Small tables with named rows and columns. After each table, cells are looked up by row and column.

Dul:
         Nifovin  Tuve  Bet  Taz  Sada  Pire  Susavip  Vefeda  Degur
Luzof         48    75   36   54    60    60       28      75     61
Fizi          38    16   59   59    30    22       34      46     50
Dede          24    65   49   38    44    77       42      34     40
Tanavog       40    51   42   50    48    47       34      32     41
Peze          41    36   53   44    30    33       69      36     51
Non           84    31   29   52    48    11       31      60     49
Sovime        22    66   33   42    51    47       71      73     67
Burifa        62    35   37   46    54     6       32      21     34
Giluz         94    50   42   53    31    70       33      53     43
Ronugi        54    47   35   58    53    18       50      69     76
Zuk            8    68   45   30    51    60       51      48     43
Bel           22    43   67   56    56    75       50      20     54
Dopimak        4    46   56   54    42    65       57      41     54

What is the Bet of Dopimak in Dul?
56
What is the Sada of Sovime in Dul?
51
What is the Degur of Dede in Dul?
40
What is the Taz of Zuk in Dul?
30
What is the Vefeda of Burifa in Dul?
21
What is the Susavip of Luzof in Dul?
28
What is the Tuve of Fizi in Dul?
16
What is the Tuve of Sovime in Dul?
66
What is the Pire of Luzof in Dul?
60
What is the Nifovin of Fizi in Dul?
38
Row with the largest Tuve: Luzof

Besot:
|  | Miduz | Komo | Sasum | Tadaz | Kotis | Lato |
|---|---|---|---|---|---|---|
| Diso | 122 | 207 | 164 | 83 | 119 | 72 |
| Div | 123 | 129 | 189 | 108 | 86 | 52 |
| Kos | 170 | 90 | 235 | 226 | 207 | 196 |

Kotis of Diso: 119
Sasum of Div: 189
Sasum of Diso: 164
Kotis of Div: 86
Tadaz of Div: 108
Lato of Diso: 72
Komo of Div: 129
Komo of Kos: 90
Miduz of Div: 123
Miduz of Diso: 122
Lato of Div: 52
Tadaz of Kos: 226
Tadaz of Diso: 83
Sasum of Kos: 235
Miduz of Kos: 170
Komo of Diso: 207

Pemine
         Kasute    Tigi     Zis
Mubozap   -3.76  -75.10  -88.77
Vak       10.00   -6.37  -30.47
Fuvub     52.05   17.55  -79.72
Rukalu   -62.86  -86.31  -16.01
Bogibu   -65.56    7.17  -70.29
Ren      -92.69  -71.63  -57.02
Kem       18.90  -31.32  -84.67
Zepor    -90.13   16.44   13.25
Rigiroz  -70.84    3.66    5.07
Gaz      -54.50  -29.77  -51.80
Sema     -47.32  -11.55   -8.58

Kem, Kasute: 18.90
Ren, Kasute: -92.69
Gaz, Kasute: -54.50
Zepor, Tigi: 16.44
Fuvub, Tigi: 17.55
Kem, Zis: -84.67
Ren, Tigi: -71.63
Bogibu, Zis: -70.29
Sema, Tigi: -11.55
Bogibu, Tigi: 7.17
Rukalu, Tigi: -86.31
Mubozap, Zis: -88.77
Mubozap, Kasute: -3.76
Sema, Kasute: -47.32

Nom =
	Pib	Kego	Geto	Sog	Vifi
Mamuni	188	73	116	183	212
Seta	199	83	89	124	175
Tir	98	166	65	5	22
Fom	109	101	177	155	177
Kigud	44	143	88	75	89

What is the Kego of Fom in Nom?
101
What is the Geto of Mamuni in Nom?
116
What is the Kego of Seta in Nom?
83
What is the Sog of Mamuni in Nom?
183
What is the Geto of Tir in Nom?
65
What is the Sog of Kigud in Nom?
75
What is the Pib of Seta in Nom?
199
What is the Sog of Tir in Nom?
5
What is the Vifi of Fom in Nom?
177
What is the Geto of Seta in Nom?
89
What is the Kego of Mamuni in Nom?
73

Bamopo:
        Pugi  Pomu  Nibaze  Soni
Dez      242   143     226    63
Butun    229   108     215    58
Bif      203   136     192    84
Vuk      154   101     152   101
Sakora    63   146      70   176
Notika   212   159     198    87

What is the Pomu of Vuk in Bamopo? 101
What is the Pugi of Dez in Bamopo? 242
What is the Nibaze of Notika in Bamopo? 198
What is the Pugi of Notika in Bamopo? 212
What is the Nibaze of Butun in Bamopo? 215
What is the Pugi of Sakora in Bamopo? 63
What is the Soni of Butun in Bamopo? 58
What is the Pomu of Butun in Bamopo? 108
What is the Pugi of Butun in Bamopo? 229
What is the Soni of Dez in Bamopo? 63
What is the Soni of Notika in Bamopo? 87
What is the Soni of Bif in Bamopo? 84
What is the Soni of Sakora in Bamopo? 176
What is the Pugi of Bif in Bamopo? 203
What is the Nibaze of Bif in Bamopo? 192
What is the Soni of Vuk in Bamopo? 101
What is the Pomu of Dez in Bamopo? 143
Row with the largest Nibaze: Dez

Rufud:
cols = Lomameb, Lepa, Nesep, Gul, Didoki, Sezo, Tur, Temepor
Dav: [67, 57, 47, 37, 62, 85, 53, 41]
Zeli: [14, 79, 82, 70, 34, 61, 60, 75]
Vimove: [65, 51, 47, 29, 66, 78, 73, 47]
Vutidos: [22, 54, 70, 81, 37, 10, 23, 62]
Fuz: [76, 13, 18, 34, 80, 43, 55, 27]
Taf: [64, 87, 50, 35, 50, 94, 96, 64]

Gul of Taf is 35
Gul of Dav is 37
Lepa of Vutidos is 54
Sezo of Zeli is 61
Nesep of Vutidos is 70
Lomameb of Taf is 64
Didoki of Taf is 50
Didoki of Fuz is 80
Lepa of Dav is 57
Temepor of Zeli is 75
Gul of Fuz is 34
Lepa of Zeli is 79
Sezo of Vutidos is 10
Sezo of Dav is 85
Lepa of Fuz is 13
Didoki of Vimove is 66
Tur of Dav is 53
Didoki of Zeli is 34
Nesep of Taf is 50

Dagedeb =
	Siba	Metuz	Giniken	Kif	Zis	Mevaki	Vanume	Pimikuv	Mam	Pove
Gigamus	-0.4	0.1	-0.4	-0.3	-0.3	-0.1	-0.1	-0.3	-0.6	-0.6
Buv	-0.2	-0.4	-0.1	0.0	-0.2	-0.4	0.2	-0.1	-0.1	0.1
Vid	-0.5	0.5	-0.1	-0.4	0.2	0.2	-0.8	-0.7	0.4	0.1
Doroli	0.0	-0.2	-0.6	0.8	0.2	0.2	-0.4	0.3	0.4	0.1

Buv, Mevaki -> -0.4
Gigamus, Zis -> -0.3
Vid, Mam -> 0.4
Vid, Pove -> 0.1
Buv, Kif -> 0.0
Gigamus, Mevaki -> -0.1
Doroli, Kif -> 0.8
Which row has the largest Metuz? Vid

Ladim:
|  | Kipot | Dor | Rosik | Kot | Bulasob | Tubibe | Zivi | Davuno | Romu | Fotuvo |
|---|---|---|---|---|---|---|---|---|---|---|
| Davu | -3.20 | -0.21 | -0.40 | -4.64 | -4.67 | 1.21 | -0.23 | 5.64 | -3.17 | -0.95 |
| Vodiveb | -3.91 | -1.75 | -1.68 | 2.06 | 2.10 | -4.69 | -2.25 | 1.83 | -3.34 | -0.80 |
| Lidavan | -3.70 | -5.45 | -4.35 | 4.10 | 2.83 | -3.20 | -6.77 | 7.02 | -3.93 | 5.18 |
| Mur | 1.55 | -2.03 | -2.24 | -5.91 | 1.56 | -5.69 | -2.74 | -0.68 | -0.04 | -3.71 |
| Vak | 5.15 | 4.64 | 6.55 | 6.80 | 0.35 | 2.99 | 6.21 | -5.03 | 5.07 | -1.72 |
| Gutagu | -1.55 | -3.48 | -2.05 | 3.67 | 6.00 | 4.76 | -3.94 | 1.67 | -3.11 | 4.75 |
| Mok | 4.76 | 5.02 | 4.11 | 2.80 | 4.15 | -3.91 | 5.96 | -1.16 | 2.58 | 1.97 |
| Fad | -4.63 | -3.23 | -0.80 | -2.21 | 0.81 | -1.68 | -0.36 | 1.96 | -3.79 | 2.51 |
| Nar | -1.86 | -1.27 | 2.09 | -6.28 | -1.23 | 1.28 | -3.75 | 3.01 | -5.51 | -0.13 |
| Fabab | 1.03 | 3.40 | -1.10 | 5.18 | 5.98 | 0.71 | 3.19 | 0.07 | 2.15 | 5.15 |
| Gumuguf | 4.95 | 5.23 | 5.10 | 6.32 | 5.34 | 1.38 | 8.06 | -2.13 | 3.09 | 6.87 |
| Zoku | 6.45 | 2.81 | 4.39 | 5.02 | 4.98 | -4.47 | 4.03 | -0.99 | 3.74 | 1.15 |

Fotuvo of Nar is -0.13
Tubibe of Davu is 1.21
Kipot of Zoku is 6.45
Kot of Gutagu is 3.67
Kot of Gumuguf is 6.32
Romu of Fad is -3.79
Kipot of Nar is -1.86
Zivi of Gutagu is -3.94
Kipot of Gutagu is -1.55
Zivi of Davu is -0.23
Romu of Mur is -0.04
Fotuvo of Lidavan is 5.18

